Each row is where one point has got to under a steady rotation. How many ticks took it there?
The counts run from 0 to 423.
[ 38 -17 -13   3  -7  49  -3  -1  20   0 -24  31  10  16  14  -1 -28  19
   0 -31  14  -5  18  -4  23  21  25 -29 -17  12   9  39 -14]
17
[ 43  23  -9 -17  -8  43   5  -5  14 -18   3  -2  -7 -13   3  -7 -26  19
 -15 -19  46   0 -28   5  52  -6   8   7   7  10   9 -26 -22]
100
[ 10  38   3  17 -19 -16   5  13  10  -4 -24  -1  11 -12  18  40 -29   8
  15  21  32   0 -10  45  47 -18 -11  16  16   7  -3 -34  -1]
201
[ 45  32 -33  16 -17  26  -3 -17  21 -10 -21  20  -7  12  -2  -5 -39  17
  -7  -3   7 -10  20   6  41 -13  25 -21 -15   4 -16  29 -28]
234
[ 20   7  -3  28  -4  18  -3 -15  24  32 -21  10  30  22  21  56  22  19
   2  -4  11   9  14  28   0  -9  34 -13   7  42 -10  -5  32]
46
[ 44 -14  11  40 -20  48 -13 -21  23  -3 -19  31   2  19  19  28  22  22
  -9 -24  10   1  28  -6 -12  18   5  -4   8  26   2  10  15]
34
[ 14  39 -10  30 -21  34   0 -19  19  26   0  13  16  18  35   9 -36  -2
  -4   0  -6 -25   2  12  33  34  23 -22  -6  35   6  -1  -8]
131
[  1  15  32  35 -13  15 -15 -14   8  -9 -16 -22 -15   4  20  24  32 -17
  19  11  25  28  13  46  21 -25 -10  12   6  29  36  10  11]
65
[ 29  13  16  66  29  16  -7   2  30  26 -21  16  -4  20  33   3 -34  18
 -24 -11 -10 -13  19  -7  31   4  -4  -5  12  17   0  -9  -3]
122
[ 29  -5  20 -11  -2   1   0   6   7 -11  -7 -17  22   0  17  43 -13  23
   3  -4  57  18 -29  30  20 -20  -1  19  32  21  -4 -27  17]
186
[ 12  -7  19 -30 -26 -12  -1  10   9 -37 -33  -4  -9  13   8  29 -11   3
  33 -12  53   0   7  40  40   7   8 -12 -10  11  22  -8 -10]
303
[ 45  -5  18  16  -6  45 -17   1  13 -16  -6  12  34  29  30   7  -9   1
 -20  10  21 -14 -24 -13  -1  33  13 -18  10  39  -3 -26  -7]
258
[ 58  -5   2  19  21  44 -14   3  25 -17 -14  17 -20  17   7 -17 -15   3
 -23 -14  15  15   7 -17  23  -7  -5 -14  -8  25  28  32 -25]
239
[ 24   9  38  58  -5  17 -20   3  14  -5 -30   9  -4  30  28  21 -19 -18
  -1  28 -19 -12  29   0  20  11  -9 -27   1  18  -1  23   2]
138
[  0  20  18   0 -17  15   3 -12   7   1  -1 -28  25  10  25  57  -3   9
   3  33  21  11 -22  40  23 -10  22  -7  20  31  -2  -4  30]
57
[ 25  16   8  16  11  39   6   3  18  34 -19   4  16  14  43   9 -23  14
  -6  23 -24   5  15   2  40  14   7 -21  -6  29  21  26  24]
134
[ 35  28 -16  16  -3  62   3  -4  20  23 -18  27   4  -2  24  14 -27  22
 -16  12 -13 -10   4 -11  45   5   7   6  12   6  -9 -23  16]
118
[  3 -16  41  38 -12  13 -26   3  -7 -14 -34 -10  16  26  42  22  -5 -17
  26  13  28   8  11  38   3  -9 -11   3  20  13  11  22  12]
284
[ 67   8  17  35   4  50 -26   1  15   5  -6  10   3  22  10   1  19 -18
 -19 -11  14   7   3 -17  -2   2  -4  -2   9  41  -5  -4  -7]
255
[ -2  23   4  44   3  -1   0  -4  28   4 -26  13 -24  -7  25   2 -10  12
  10  -9  14   8  21  40  46 -17 -20  14  -1   9  54  -8  -4]
209
[ 56   0 -18 -10   4  52   1  -9  17  -4 -15   8  22  19  14   3 -34  32
 -28  10   7  -4  -9 -19  18   1  30 -19   7  22 -19  17   0]
248
[ 47  26  12   9   1  12   4  17  18 -27  -2  -7 -12 -10   5 -16 -32  -3
  -8   6  21   3 -13   5  55  12 -15 -21 -21  22  34  20 -30]
228
[ 32   7 -13 -24   3  38   4  -6  25 -18 -19  11 -13   5   8   2 -35  47
 -17  -6  24 -12  -4  -9  53  -9  15   8   7  -6  11 -36  -4]
102
[ 47  14  -6  16 -11  50  -8 -16   4  25 -14   0  39  23  39  13  -5  20
  -6  13   0   9  13  -1   1  -9  13   7  22  30 -23   9  31]
264
[  4   3  16  25 -25  -3  -3 -10  -3  -8 -35 -22   7  -4  32  10   2  27
  34  -6  31   6  45  43  28 -11  -1   0  -2  -6  13  41  20]
295
[ 48  21   7  14  -4  12 -10  18  16 -34 -28  11 -18 -12  -8  -1   3  -4
   1 -18  50  -5   1   7  46 -11  -6   4  -1  -2   7 -39 -36]
97
[ 13  -3   5 -16 -27  44  -6 -10  11  -2 -21   9  19  40  32  15 -29 -16
  16  21  -3  -3  -2  17  18  24  19 -33  -9  39  24  32   6]
145
[ 45  25  20  37  -3  32 -12  11  17  19  -4  21  -5  27  25  15 -38 -34
  -1   6  -2   6 -12  -3  22   3 -31   8  19  40   9  -3 -13]
126
[ 26 -16  22  38 -17  24 -14  -4   4 -35 -29  -3  17 -14  23  21  31  39
  -2  -4  49  10  10  16   0  -5  -3  17  20  -3   3 -11  17]
181
[ 34 -25  25  10  -2   9  -9  -2  10 -27 -34 -10  23   8  26   6  30  44
   4  -6  37   7  33  11   5  10  22 -25 -10  16  15  27  19]
165
[  0 -19  31  57 -12  30 -13  -3   7   2 -17  10   1   1  31  33   4   8
   9 -40  41  -2   5  28   4   8 -10  18  30   5   9 -16   4]
414
[ 47 -16  -3  25 -22  60  -8 -17  17   3 -21  35  14  17  17  23  12  21
  -4 -15  10  12  19  -3 -21   7   7   2   8  29   0  22  18]
33
[ 56  12   3 -19 -17  32  -7   1 -10  -3 -17 -22  38  15  16  11  -1   9
  13 -13  43   2   3  10  17  -2  32  -8  10  16 -45   8   6]
392
[ 33 -17 -12 -10  -7  61  -6   7  15   0 -29  29   6  19   5  15 -30  10
   0 -18  12  -6   8  -1  27  20  34 -34 -13   5  -1  30  -9]
16
[ 22  19 -42  18 -16  35   8 -18  35  -4 -20  53   4   3  18  16 -26  33
 -12   2  11   1  -7  16  18  -8  -1  22   5  16  29 -22  -3]
336
[ 50  23  11  -5 -12  11  -3 -17  18  10 -10   0  28  42  40   7 -10  22
  -4   2   4 -19  13  -7  10  22  20  -8   7  47 -14 -30  10]
261
[  1  25 -19  43   5  56  -7 -30  26  12  -8  23  -4  13  27   3 -21   3
 -23  16 -15   3  -5  14  33  -8  16  -7  -1  27  31   7  -3]
352
